In the data rows, 128 means zero.
Some points, one per row:
[230 126 130 142 118 101 122 103 136 117 124 141  92 211  67 183 169  98
 116 190 112 155 192 151]
[124 127  59 105 131 140 165 107 127  95 124  93 173 174 127 106 144 129
 147 123  78 182  58 162]
[134 105 183 117 146 127  89 211 116 143 125 156  63 114 147 152 123 146
 108 112 118 124 126 139]
[ 68 107 123  48 135 153 118 170 119 145 123 112 120 116 181 118 106 157
 143  64 100 102  79 138]
[148  61 136 218 129  82 152 148 130 158  87 137 174 137 106 165 149  76
 134 119 148 111 161  90]
[ 99  97  75 190 142 116 143 121 133 154  96 144 144  64 184 133 132 101
 153 152 207 101  96  80]
[186 146 144 186 134 130 112 131 114  82 152 137 147 151  77 133 104 127
  98 161  56 150 170 140]
[ 61 177 158  93 117 174 109 121 104 153 140 102 125  96 152  90  66 147
 149  79  76 116 104 116]
[ 92 127 150 145  80 122 148 183 173 130 124 169 158 124 109 142  84 117
 128  40 139 126 118  98]
[ 77 108 164 128 125 149 101 172 114 135 148 118 128  84 181 131  97 133
 125  58 139  60 107 119]
[166 164 124  68 110 118 177 102 145 100 134 112 162 226  79 147 125 128
 117 106  41 172 131 161]
[ 66 112 113 104 105 163 134 126 141 115 143 131 174  85 203  90 109 133
 120  86 178  71  62 100]
[108  91 172 159 167 112  98 200  90 169 117 122  89  97 127 158 152 135
 128 124 107 120 169 150]
[153 126 152 142 167 132 104 162  77 168 125 140  38  98 112 127 182 136
 145 192 158 157 146 123]
[226 153 126 163 136  95 144 127 117 141 121 143  97 180  74 163 183 128
 116 219 130 180 227 118]
[139 108 132 162 168 122  85 169  89 190  97 123  85 130  78 143 140 128
 144 164  94 170 200 115]
[133  79 161 218 118 120 111 167 110 179  88 144 120 103 102 183 132 100
 157 136 156 117 197 105]
[126 103 196 160 148 124  92 172 100 178 117 148  59  80 131 172 128 119
 125 144 149 103 165 124]
[ 87 129 163  75 142 166  87 145 102 111 177 101 101  98 168 121 135 151
  77 103 115  80 114 184]
[168 105 150 218 161  96 107 149 112 142 107 151 104  94 138 148 120  99
 108 151 137 104 133 106]
[115 137  89 224 156 139 133  83 120 166 110 101 163  79 117 109  96 103
 164 202 134 109 153  80]
[175 112 110  95 136  92 124 130 115 137 112  96  88 208  58 176 185 104
 143 143  89 171 177 180]
[128  79 159 162 144 147 125 156 145 136 125 160 179 114 119 154  92 113
 108  74 101 108 108  91]
[196  81 134 200 118  83 141 113 131 167  94 163 132 134 131 161 188 109
 141 216 223 120 220  74]
[129 137  66 189 141 178 132  56 156 133 115 144 135  67 150 142 115 100
 128 147 162 113  77  97]
[154 147 152 181 193 133  94 121 101 128 127 138 135  94 112 111  96 126
  75 142  77 132 160  94]
[177 145 151 174 158 110 114 136 134 147 118 144 108 179  55 181 140 108
 118 130  72 162 196 129]
[196  90 102 127  80  82 193 108 186  90 110 153 220 230  88 120 153 119
 149 152 132 160 144 121]
[ 44  92 140  64  88 163 114 164 131 137 139 100 131 102 160 140 120 150
 137  39 156  92 114 165]
[136 184 120  23 103 123 150 121 133  77 170  93 148 201 141  95 127 166
 108  88  67 148 106 173]
[170  96 145 179 141  72 144 157 141 173  83 161 123 140  68 199 136 102
 138 152 151 161 208 105]
[174 183 153  90 151 112 139 123 118 113 147 136 114 193  85 116 114 148
 113 166  19 164 159 135]
[ 53 116 105  75 107 148 132 142 130 124 125 113 147  94 193  94 100 155
 142  64 134 101  62 131]
[ 91 138 112  49 110 140 149 122 151 104 135 130 145 142 162 122  90 125
 138  54 105 108  46 136]
[ 85 143 129  47 135 119 146 161 125 100 157 102 106 115 178 131 118 164
 105  83  98  88  89 189]
[199 144 188 152 134 103 120 149  96 148 135 145  93 168  70 163 154 136
 119 189  88 156 241 128]
[130 123  45 214 154 140 131  63 121 165  82 124 143  86 151 131 130 102
 180 200 152 140 135  86]
[134 170 137 125 142 145 118 148 112 122 137 107 141 158  73 126  83 148
 124 111  19 167 177 138]
[128  70  94 185 139 112 156 107 115 162  99 141 169  76 191 120 174 112
 149 194 239 107 131  70]
[109 104  32 144 120 109 134  76 120 152  93 104 103  87 185 118 195 118
 184 200 235 135 120 133]
[143  75 176 112  62  95  88 153 115 141 136 145  38 119 139 137 145 102
 149 172 196  88 130 159]
[113 202 174  96 123 169  89 104 108 154 143 134  94 133 107 140  70 154
 121 117  37 164 158 141]
[ 67 140  90  67 119 140 109 159 129 104 146  97 109 142 126 145 107 132
 140  67  82 136 108 187]
[202  95 113 195 134 109 115 127 107 138 112 135  86 146  86 200 174  97
 142 190 131 145 194 146]
[ 99 130 111  87 120 112 134 165 118 105 138  82 108 140 139 123 118 136
 143  70  74 115  91 200]
[191 235 174 129 138 140 124  45 122 120 159 131 110 149  87 103  83 137
 133 167  88 157 136 109]
[ 83 183 134  27  91 160 117 133 129 115 167  96 116 149 131 109 104 154
 100  55  85 125 111 166]
[155 128 148 203 149 116 124 156 131 158  99 157 120 120  97 161  78 103
 139 109  99 123 152  67]
[ 70  85 148 117 139 123 143 142 137 120 126 146 150  63 185  97 140 136
 112 119 207  77  76 113]
[132 174 111  45 120 141 118 104 117 116 137  78 110 180 120  90 108 160
 148 112  23 152 116 171]
[182 161 167 180 128 144  76 101  90 171 133 143  60 126  80 158 125 106
 133 184 105 135 199  99]
[ 87 104 115 101  95 122 138 147 140 115 138 107 110 128 128 153 155  99
 132  63 143 110  69 200]
[123 167 109  53 160 144 101  97 103 118 122  76 118 153 140 119  88 169
 136 117  22 151 137 180]
[196 113 135 159 100  97 120 103 124 165 102 164  81 147 102 171 206 119
 131 230 216 153 245 108]
[153 134  29 162 169 114 130  77 135  98 114  95 137 114 147 105 183 132
 141 187 157 173  93 169]
[135 193 124  54 133 167 128  98 154 102 159 141 133 157 136  80 100 158
 121 114  77 169  62 141]
[149  95 144 216 149  99 114 176 128 140  99 147 132 128  90 175 140 100
 101 108 142 129 187 115]
[ 86 166  63 156 145 160 120  86 146 108 131 120 148  95 145  88 104 125
 145 111 109 139  61 117]
Then 16 other points, each followed by its number:
[ 67  95  41 127 115 145 146  99 142 139 108 119 158  69 212 115 141 134
 164 133 223 105  81 111] 0
[125 141 133 180 166 144  83 100 112 184  90 124  73  97  92 149 108 104
 153 158 101 157 140 120] 1
[106  87 148  24  95 126  99 152 130 104 141 137  54 141 143 138 184 145
 104 112 179 133 118 197] 2
[ 76  78  90  97 106 122 165 159 160  99 143 124 154  89 196 119 145 150
 137 100 205  84  71 151] 3
[ 98 156  69  94 173 163 125  52 118 105 117 104 161 128 104 105 117 128
 102 161  50 157 120 165] 4
[140 131 184 105 145 101 115 180 121 125 154 183  68  90 141 113 163 155
  83 147 193 147 116 136] 5
[112  65 141 157 109  91 166 175 155 126 115 148 210 135 122 120 129  97
 100  84 177  94 116  92] 6
[148  89 144 196 154 112 131 157 110 156 100 134 140 131  71 189 164 104
  88 133 125 139 233 122] 7
[128 137 130 175 124 161 135 178 122 138 138 135 151 132  72 156  95 113
 116  77  75 143 147  93] 8
[100 182 128  46 118 147 152 125 145  96 161 132 141 134 164  98  84 156
 111  71 102 121  56 128] 9
[ 94 119  76  83  99 145 115  73 102 149 132 118  87  74 208  91 184 141
 163 208 246 128 105 132] 10
[187 197 140  82 103 145 146  77 162  76 170 142 130 191  87 101 132 127
 115 142 104 179  83 144] 11
[ 59  71 109 102 113 117 118 195 118 131 120 114 118  78 202 120 156 161
 133  89 196  81 122 150] 12
[ 75 169 163  82 116 180  77 132 104 138 141 123  81  97 144 118  83 159
 125  93  72 129 121 151] 13
[120 117 166 117 138 117 122 154 100 164 101 114 146 148 119 143  91 100
 136  45  72 126 102 103] 14
[ 98  99  46 194 150 124 136  71 132 138  92  76 173  95 124 120 133 104
 162 149 123 116 101 144] 15
Which three of these numbered points are nearest to each point below, ignoring the direction in which the first points spread most? Their numbers follow each, nearest first.
[116  85  56 180 193 139 133 100  93 140  89  90 172  84 170 115 137 108
 143 174 121  98 120 103] > 15 0 4
[196 156 157 178 151 131 117 104 120 166 107 146 132 171  63 164 109 110
 128 148  66 157 213  71] > 8 14 9
[107 158 122 146 156 145  97 129 111 154 122 122 105  96 143  94  71 123
 141 108  90 113  75  89] > 1 13 9
[113  68 133 181 126 135  90 169 128 162 113 143 113  86 138 166 125  99
 127  89 195  83 136  90] > 12 3 6
[184 204 169  76  98 126 150  75 151  73 183 131 150 196  91  93 133 156
  82 151  80 172 141 160] > 11 9 4
[ 71  86  64  89 103 134 167 151 190 108 125 136 155 109 183 144 129 141
 139  76 188  94  71 141] > 3 0 12
[ 81 115  62 168 131 141 157  77 143 139 108 122 187  60 204 104 121 126
 151 139 206  96  88  82] > 0 3 15
[178 126 168 218 116 125 102 111 136 147 106 132 142 157  48 168 126  96
 118 141 118 145 221 115] > 8 7 14
[184 142 141 176 172 118 126 136 150 146 107 158 166 159  63 121  87 120
 117 140  94 164 170  61] > 8 9 14
[131 171 176 119 147 159  63 135  70 181 127 117  42 118  98 161 127 128
 109 138 103 146 199 128] > 13 1 7
[150 107 201 104 151 121 134 215 134 139 148 164  82 133  96 123 177 165
 101 156 168 149 143 132] > 5 2 9
[115  89 149 124 140 102 133 160 139  75 143 109 152 130 148 166 128 125
  73  75 108  74 122 190] > 7 6 9
[ 93  97  56 170 118 126 152  83 130 138 104 112 149  58 208 116 165 128
 173 173 233  94 104 116] > 0 3 10
[117 144  61 127 156 129 145  60 131  83 116  85 170 118 170  87  96 130
 136 118  93 117  57 128] > 15 4 9
[129 107 172 166 152 126 124 190 123 132 143 159  96  84 107 153 128 118
  92 129 188 100 127 107] > 5 9 7
[108  90 198  90 114 131 118 207 118 117 148 125 127 148 127 164 124 145
  89  76 100  92 157 175] > 7 14 8
[188  85 127 177 147  88 123 167 128 148  90 130 122 178  88 180 181 123
 134 182 125 175 231 150] > 7 9 14
[117  94 107  30 103 117 150 175 145  68 137 103 129 176 160 112 171 169
 117  86 139 122  84 187] > 2 3 9
[ 91 105  58 183 147 134 133  90 117 147 108  97 155  56 207 105 146 124
 165 159 201  93 100 106] > 0 15 3
[154  93 170 146 115 111 107 169 122 168 109 169  63 146  96 189 118  87
 156 126 136 136 125 116] > 14 13 9
[100 145 103  82 145 136 113 153 114 114 137  64 117 152 116 143 105 145
 129  66  46 129 137 185] > 7 8 13
[120  91  76 170 113 112 146  76 124 168  97 127 141  76 195 125 189 117
 167 207 255 107 152  90] > 0 10 3
[ 82  82  80 128 130  92 159 144 146  91 123  93 150  89 185  98 150 143
 157 126 182  80  78 175] > 3 12 0
[125  84  51 184 125 106 160 106 126 144 106 141 146  75 177 132 175 106
 154 206 239 113 130 100] > 0 3 10
[101 136 116  40 128 189 124 123 144 104 149 119 140 134 144 112 107 147
 108  48 133 117  58 101] > 9 7 8
[ 90  68  90  72  86 122 132 144 132  86 135  96 159 135 170 102 143 127
 151  79 163 112  58 169] > 3 12 6
[140 100 197 114  91  91 168 150 157  79 152 128 216 175 110 107 105 119
  77  95 110  86 138 141] > 6 7 9
[ 59 113 115  85 106 148 168 144 147 119 149 122 181  98 200  95 129 145
 122  71 177  92  59 112] > 3 6 0
[181 180 101 160 157 134 132 110 130 109 118 117 141 179  79 151 124 144
 102 161  32 179 200 152] > 4 11 7
[101 128  80 105 108 129 138  70 117 166 117 132  89  70 196 102 194 130
 159 210 255 127 112 110] > 10 0 3
[138  82 157 178 148 116 112 198 104 181 105 170  86  94 129 173 153 117
 134 154 170 110 189  90] > 12 13 7
[168 105 173 217 164 124 101 168 114 151 124 150 120 109 133 157 103 114
 136 125 128 108 146  81] > 14 8 9
[161  91 127 187 147  88 117 173 108 148 107 134  96 151  83 172 133  83
 143 145 101 132 159 128] > 14 7 8
[ 61 105  58 122 152 126 113 153 124 120 107  88 130  91 165 106 112 137
 155  98 108 115  89 155] > 15 12 1
[ 92 114  35 175 128 138 144  53 127 152  96 115 167  65 198 108 136 113
 173 188 192 110 109  97] > 0 15 10
[120 170  33 202 135 137 142  57 163 129 104 130 156  91 133 100 106 123
 138 176 122 143 101 108] > 15 4 9
[100  94 176  84 131 121 116 197  82 159 151 125  75 104 129 145 203 138
  99 132 188 140 155 173] > 2 5 12
[ 75 136  65  77 108 144 136  54 113 160 117  98 108  73 215  90 176 142
 166 173 236 124  86 121] > 10 0 3
[189 123 202 191 137 111 138 151 118 151 134 196 130 141  92 145 140 103
 126 182 160 146 184  61] > 9 8 14
[ 32 102  66  84 120 155 137 133 139 108 141 109 174  89 161 112 124 141
 111  92 149 117  89 174] > 3 0 12
[142 162  59 204 136 114 135  27 120 149 103 128 127  94 155 119 135  87
 161 224 171 131 129  93] > 15 0 9
[ 92 191 140  70 126 169 130 105 123 114 166 125 138 116 146  94  75 144
 114  73  94 132  68 113] > 9 13 1
[122  83  35 163 117 109 157 101 180 117  95 159 151 124 103 131 142  92
 173 200 172 153 111 142] > 15 0 3
[109 139  70 194 149 143 129  55 121 196  81 137 135  69 130 132 121  98
 172 183 167 154 138  68] > 15 1 0
[ 81 112  62 117 115 123 166 107 156  77 126 113 202 128 192 100 122 121
 126 100 172 103  55 145] > 3 0 15
[ 94  81 126 155 121 135 143 145 131 145 102 167 138  98 146 138 128  88
 152 108 184 122  59  84] > 3 6 0
[ 71 142  79 108 105 173 108  61 117 162 137 108  86  51 198 104 161 131
 152 178 219 104  93 127] > 10 0 3
[128 188  76  89 145 138 106  92 120 108 119  88 103 157  97 111  93 150
 140 135  34 179 136 164] > 4 1 13
[162  86 109 176 100  95 147  88 144 157 101 167 132 109 144 132 201 106
 147 209 255 137 163  84] > 3 0 10
[170  98 189 205 128  66 161 162 135 118 130 150 161 114 111  91 147 118
 109 160 179  95 155  81] > 6 9 3
[163 118 218 173 132 107 125 167 137 135 119 135 168 168  83 128  85 128
 135  96  87 118 175  78] > 14 8 7
[195 191 170  87 128 120 142  87 116  76 174  99 115 195  97 120 127 132
 107 154  57 118 129 176] > 11 9 4
